[ 16.6  27.7  -1.6  -8.8  -6.5 -37.3 -22.8 -15.2  20.6 -28.8  -8.7 -16.2
 -25.8 -11.3   1.8  15.9  10.2   8.4  21.4  -2.6   0.0  -9.3  10.8  57.3
  12.1  16.1 -31.2  40.4  25.0   4.6 -11.3  39.8 -17.9  -0.5  -4.3  25.1
  -9.4  12.8] : J349
[  9.2  10.9  -5.2   9.2 -41.6  -1.4  15.8 -34.9  21.9 -13.8 -22.5  -7.0
  53.9  -4.5  25.3  10.7  14.6 -18.0  -4.3  28.6  26.2  12.2  17.8 -15.0
  -4.7  23.2  -0.7  20.7  42.4 -16.3  58.0  10.9 -20.1 -19.0 -13.8   4.1
  10.2   2.4] : J549
[ 33.1  13.0   6.0  -2.7  24.5  19.8 -13.1 -87.9 -32.1 -44.9  30.5 -44.1
  -2.7 -13.5  29.5  14.9  62.9  11.9 -31.3   5.9  27.0 -11.4  37.9 -18.8
   3.9   0.7  22.8 -17.4  10.1 -31.0 -53.7  -3.3 -16.5  -9.8  -0.9 -11.5
  21.7  35.3] : J814
[  7.5  17.1  17.7  -6.7   4.9  13.7   1.6  -7.5 -12.0   3.9   5.1   4.3
  13.3 -15.3   5.5  -5.0   0.7   3.8 -10.7 -12.8  16.0  41.9 -21.9  13.8
  50.3  17.8   4.8  15.5  30.5   9.0  15.0 -25.1  15.8 -28.9 -29.6  14.6
   5.1   8.6] : J146
[-15.7 -10.0   3.3 -16.3  -0.9  -3.4  48.0  54.9  45.6  27.8 -30.5 -12.0
  -3.4 -13.6  -2.0  42.2  -3.4 -27.1  14.6   4.4  20.1 -22.6   4.3  26.3
   7.5   0.5  10.5   8.8  -0.7  12.6  27.1   7.0   7.1 -42.9  37.8 -10.8
 -28.0 -18.2] : J955
[  4.9  30.4  -0.8  52.7  17.5  12.9  26.0  -6.7  10.8 -18.5 -38.7   0.9
 -17.0  31.9  -4.5  -4.5  -9.9 -22.1  20.8  17.8  -8.4  13.1   0.6  22.3
   9.8 -13.3   9.4  -9.3 -24.2  12.8  -5.9 -15.3  14.2   6.9 -11.2  -7.0
   4.9 -13.7] : J320
[-20.6  -0.6  10.5 -37.9  -1.5 -17.7  32.4  73.3  48.6  12.2  -1.1   1.3
 -18.0 -32.0  38.3  -0.2   6.3  -8.5  32.8  25.3  -1.4 -25.7   8.1 -26.5
  14.5  23.9  -8.9 -11.1 -38.3 -17.1  -5.2   0.7   7.2  22.6 -21.2  19.5
 -18.3 -26.8] : J269
diff J320: [  4.9  30.4  -0.8  52.7  17.5  12.9  26.0  -6.7  10.8 -18.5 -38.7   0.9
 -16.9  31.9  -4.5  -4.5  -9.9 -22.1  20.8  17.8  -8.4  13.1   0.6  22.3
   9.8 -13.3   9.4  -9.3 -24.2  12.8  -5.9 -15.3  14.2   6.9 -11.2  -7.0
   4.9 -13.7]  12, [-17.0]
howmany J955: [-3.4]  3
diff J814: [ 33.1  13.0   6.0  -2.7  24.5  19.8 -13.1 -87.9 -32.1 -44.9  30.5 -44.0
  -2.7 -13.5  29.5  14.9  62.9  11.9 -31.3   5.9  27.0 -11.4  37.9 -18.8
   3.9   0.7  22.8 -17.4  10.1 -31.0 -53.7  -3.3 -16.5  -9.8  -0.9 -11.5
  21.7  35.3]  11, [-44.1]

